Which row each row swaps with, under one turn or mirror:
vuru: [ -7   2  -7   8  -4  -1 -15  12 -12 -20  -8  26  18   8  -6 -22]
padev: [  9  10  -8   9   1  14  -1 -10  39 -15  10  15 -11   4  13 -14]
Pora: [-21 -28 -22   8   2  -7  -3  19  -1   4  18  -9 -13   1 -18   4]
Det: [ -4  16   1  -1   1   3   4  27 -33  -4   2 -12   7 -22   5 -20]
vive: [  6 -14   3 -10   3  17  -8 -31   8   9 -15 -10 -15   0 -25  -4]
Lasin: [  6 -26 -15 -10   7  15 -10 -14   3  25  -5 -32  15  -2   4  12]
lom: [  2  13  -1  -3   5   6   2  28 -19  14   8 -12  19 -25  -5 -20]
mibob: [ 16  11  20 -13 -11  15   5   5  -8  17   4 -12 -20 -21  24  15]
fime: [-13  -6  -6   9  -9  -1 -18  13  -9  -7 -12  30  18   6  -5 -24]
vapi: [  3 -20 -17 -10  10   9 -10 -11  13  27 -11 -30  16   0   3  11]
buke: [ 10   4 -15   5  -3  15  -3 -13  35 -17   8  13  -2   4  15 -14]
sibu: [ -5  -9   0  10  40   3   3   5 -14 -10  -3  -1  -8  24  14 -14]
revam: [ -3  18  -6  -4   2   8   0  29 -29  11  12 -11  13 -21  -2 -15]
bip: [  9  10  -9   2  -1  16   0 -15  34 -20   8  17   0   8  11 -13]
mufe: [ -7 -17 -27  15 -27  17  12   2 -15  -8 -12 -13 -12  -8  -5  -3]
beso: [ -8 -12   5   7  37   8   1   7 -15 -13 -11  -1   0  27  18 -18]
nopo: [-26  -6   0   6  -6  -3 -14  14  -8 -15 -10  24  25   9   3 -15]
mezif: [ -4 -12  -5  10  36   7   1  -1 -17 -11  -4  -4  -3  28  19 -14]
Pogi: [ 17   8  20 -15 -13  19  -2   1  -5  26   0  -5 -14 -20  26   9]
vuser: [ 11 -23 -16 -17   9  11 -12 -13   9  28 -11 -25  15   2   8  13]
Mozu: [  3 -16  10  -7   4  15  -8 -29  15   6 -21  -1 -17   7 -19   3]
legu: [-10   7   7 -23  -2  12 -20  -9  10 -16 -12   9   2  16  21  26]
kiv: [  1   1   9 -19   3   3 -23  -4   7 -10  -8  12  -3  19  23  26]
zol: [  4   5  -8  -3  -3  13  -6  -4  38 -18   9  15  -7   1  18  -7]
kebip: [-15  -9  -6   9 -12  -5 -13  18 -10 -22  -5  29  18   4   0 -19]
Nufig: [ -8 -11   2   9  37   7   7   5 -12 -11  -2   2   0  30  19  -8]
Gafa: [ 16  13  16 -15 -15  12   6   5  -1  20  -3  -6 -23 -17  22   7]
penor: [ -2 -23 -30  15 -26  20   7   0 -14  -9  -4 -17  -4 -10  -4  -4]
redez: [-25 -22 -23  13   6  -4   0  21   3  -2  12   0  -5   5 -24   2]
duk: [ -5  18  -9  -3  -1   2   5  22 -26   6   9 -13  13 -23  -6 -26]
visig: [-23 -28 -18  10   1  -6  -1  22   1   2  13  -3 -11   3 -23   0]
Buz: [  2  15  -7  -5   8   1   4  34 -21  13   7 -15  12 -18  -3 -18]
tul: [  1   2  12 -28  11   6 -24  -9   5 -11 -14   6  -1  16  14  26]
pem: [ 14  10  18 -14  -8   6  -6   4   8  25   2 -11  -4 -26  28  10]
reni: [ -5 -19 -31  14 -27  17  12   3 -21 -11  -4 -11 -10  -8  -3  -4]
Vedot: [ 12   7  16 -21 -15  22   0  -2  -3  22   7  -9 -18 -17  27  20]
tesi: [  4 -16   7 -15   2  13  -9 -29  12  10 -15  -7 -18   3 -25   3]
Lanat: [ -4   9 -10  -1  -4  11  -1  25 -28  13  10  -8  21 -19  -5 -25]
bag: [ -6   5   2 -28   5   6 -21  -3   6  -9  -9   7 -11  20  17  29]
Guz: [ 11   3  14 -18 -10   5   0  -2   2  28   2 -12 -17 -19  27  15]

fime swaps with bag
pem swaps with Det
visig swaps with tesi
Mozu swaps with redez

